In the rows, zero is written as 128.
Z: 3 groups of rows, each row roughly a mix of its group's hidden directions:
Z (117 x 11):
[[139 104 151  87 127 119 135 135 157 130 169]
 [ 98 103 109  96 131 146 118 111 102  93 129]
 [118 132 119 153 112 114 146 163 114 178 124]
 [118 112 170 114 168 108 138 113 149 128 104]
 [122  92 147 140 126 172 113 135 162 111 140]
 [113 105 135 108 118 150  94 152 124 102  92]
 [159 118 104 156 136 112 154 109 110 150 159]
 [100 110 137  93 155 155 145 107 114 103 139]
 [145 109 135 109  96  93 138 155 122 146 161]
 [122 111 140 108 168 106 106 152  91 127 141]
 [139 148 155 125 186 125 119 111 135 147 143]
 [135 142 115 131  94 126 101 129 102 103 172]
 [141 129  75 117 146 123 105 152 115 141 152]
 [142 155  82 135 150 118 122  91 127 112 142]
 [148 140 102 124 179 111 121 120 106 137 100]
 [137 100 108 126 111 160 152 113 141  94 157]
 [153 136 125 158 142 114 174 144 127 160 143]
 [109 132 146 154 157  99 123 157 104 152 107]
 [114 143 117 130 134 116 154 158 180 146 143]
 [ 92 117 152 113 155 146  96 136 129 101 106]
 [108 150  95 108 109 101 120  96 120 154 112]
 [128 108 129 137 108 125  92 141 145  75 116]
 [101 120 110  84 116 100  98 120 122 145 146]
 [122 125 122 155 121 101 142 161 112 178 124]
 [128 155  86 172 133 119 133 117 110 152 128]
 [117 156  93 110 105 101 113  95 111 146 132]
 [111 113 167 135 168 136  97 151 120 113 134]
 [125 140 118 138 173 153 113  95 104 123 102]
 [156 108 117 145 159 133 123 102  90 108 151]
 [159 110 127 151 160 146 128 111  96  98 138]
 [113 149 117 119 164 142 147 147 176 139 135]
 [ 94 129 167 136 134 149 105 123 157  98 119]
 [151 150  96 133  88 125 160 106 136 137 112]
 [108 129 110 121  85 109 156 121 111 163 112]
 [128 141 122 135 173 148 120  93  96 131 104]
 [123 143 118  94 140 115 152 119  73 125 137]
 [116 134 159 157 163 104 116 155 104 142 116]
 [148  98 138 133  89 108 108 122  86 123 136]
 [116 127 110 146  68 119 131 150 109 138 115]
 [117 148 180 128 154 133 155 138 147 149 119]
 [128 157 119 116  98 139 156 135 144 118  81]
 [137 104 134 107 162 115 104 131  89 111 155]
 [128 164 130 128 138  89 146 134  95 130  93]
 [128 163 122 120 137  85 145 127  92 132 101]
 [161 150 156 154 137 118 116 137 167 144 146]
 [145 140 134 114 196 124 128 111 130 130 122]
 [152  99 138 104 129  81 117 124  96 132 138]
 [137 153 120 138 148 118 162  97 130 161 158]
 [ 90 145 160 152 122 136 123 135 161 125  97]
 [129 146  96 126 142 121 116 104  76 138 147]
 [133 159 107 104  93 140 151 116 142 113  94]
 [121 135 118 169 151 124 119 123  92 144  89]
 [171 130 108 150 119 120 150 103 122 144 164]
 [106 122 142 159 163 166 122 123 100 143 139]
 [115 113  83 102  91 119 130 113 105 111 123]
 [ 92 134 106  97 104 104 124 111 104 143 104]
 [131 120 141  81 102 128 143 142 159 123 160]
 [135 145 104 109  86 152 147 111 157 118 110]
 [141 140 132 107 127 115 154 137 102  90  86]
 [157 111 135 134 151 154 115 111 104  84 140]
 [119 108 174 107 157 111 138 115 155 121 110]
 [130 147 106 137 119 114 142 125  70 155 139]
 [137  98 114 131 138 149 101 104 130 132 178]
 [120 145 120 153 144  99 154 153 171 143 137]
 [132 157 111 122 147 113 131  95  93 159 151]
 [144 125 104 134 167 102 101 161 128 102 129]
 [145 129 122 163 105 131  87 122 143 133 167]
 [123 113 120 114 148 144  84 122 134  79 131]
 [154 129  81 109 100 122 148 101 122 138 142]
 [117 119 135 145  84 113 127 169 120 141  98]
 [106 117 118 150 128 139 106 124 154 175 159]
 [119 121 141 104 130 142 100 107 118  73 116]
 [100 115 149 115 164 105 102 156 102 131 127]
 [ 96 100 122  96 143 154 132 113 103  97 130]
 [154  98 133 118 136  81 109 126  96 127 138]
 [136 141 125 166 115 100 154  99 147 142 157]
 [122 159 130 124 138  86 147 139  96 132  94]
 [158 100 126 111 148 133 118 117  96  93 154]
 [126 143 119 143 144 159 110  89 132  87 113]
 [145 145 139 129 176 136  95 131 113 100 149]
 [134 161 102 108  92 126 153 115 133 123  93]
 [155 135 139 145 177 147 115 131 113 111 158]
 [132 135  98 114 150 110 148 118  77 146 114]
 [103 137 121  80  94 134 112 115 154 113 122]
 [142 133  81 137 154 116 107 165 126 133 150]
 [142 123 121 128 146 118 121 164 169 109 167]
 [133 141 108 102 130 109 149 121  71 128 142]
 [148  96 135 134  88 101 107 134  95 124 140]
 [175 109 108 166 145 142 138 124 139 134 149]
 [121 156 122 112 157 149 161 103 129 166 137]
 [120 131 150 140 121 110  98 165 147 135  85]
 [129 129  84 122 102 112 151 136 125 171 112]
 [143 102 161 145 131 150 155 165 150 111 126]
 [149 108 125 107 107  98 126 155 140 128 174]
 [157 120 150 156 166 154 122 140 151 111 147]
 [143 109 132 155  91 101 122 141  90 147 139]
 [102 115 169 115 125 125 152 139 138 159  96]
 [149 147  79 143 118 137 110 122 112 107 157]
 [145 144 145 156 132 142 157 167 153 157 127]
 [126 159 116 124 148 130 168 115 144 165 153]
 [131 120 133 121 115 170 111 104 164 105 156]
 [128 146 107 152 116 115 153 136 108 180 141]
 [119 152 118 124 155 132 152 145 181 131 146]
 [152 135  82 119 114 118 155 138 111 164 122]
 [137 154  94 127 134 112 128 107  80 146 144]
 [139 140 118 133 138 151 109  86 131  79 132]
 [142 113 148 135 154 157 111 108 127  87 157]
 [116 135 136 107 176 125  88 114 142 115 108]
 [156 131  94 111 112  92 154 120  98 141 129]
 [125 163 120 112 105 121 158 138 131 122  79]
 [127 136 133 152  77 147 129 142 126 110 165]
 [117 110 121 147  69 124 141 153 118 142 118]
 [126 130  81 116 104 112 155 132 123 164 110]
 [116 127 120 143  78 109 123 161 111 140 101]
 [143 115 152 158 131 152 114 138 178 116 142]
 [119 111 141 162  89  93 123 140 148 112 110]
 [143 119 109 138 164 107  94 157 130  95 126]]

one row of each group, then the others: which group is each in?
[116 141 132 132  94 139 165 121 130 176 143]  <112>
[ 98 132 153 103 129 144 104 139 136  92  96]  <7>
[133 135 124 144 100 112 168 127 118 178 131]  <83>

[153 102 130 105 153  85 108 145 106 120 137]  <112>
[159 149 150 157 130 115 109 142 172 141 134]  <83>
[121 118 142 105 181 128 123 108 158 132 103]  <83>
[134 138 129 169 115  92 151 113 159 129 153]  <112>
[151 128  84 115 116 116 165 137 116 160 130]  <7>
[124 143  93 143  93 165 116 158 114 130 134]  <112>
[146  99 141 135  90 117 104 124  84 118 130]  <112>
[ 98 111 135 160 122 125 109 139 153 173 138]  <7>
[132 103 134 120 120 166 113 105 156  97 158]  <7>
[126 147 159 168 119 113 151 151 144 142 100]  <7>
[121 156 130 144  96 142 155 128 165 132  94]  <7>
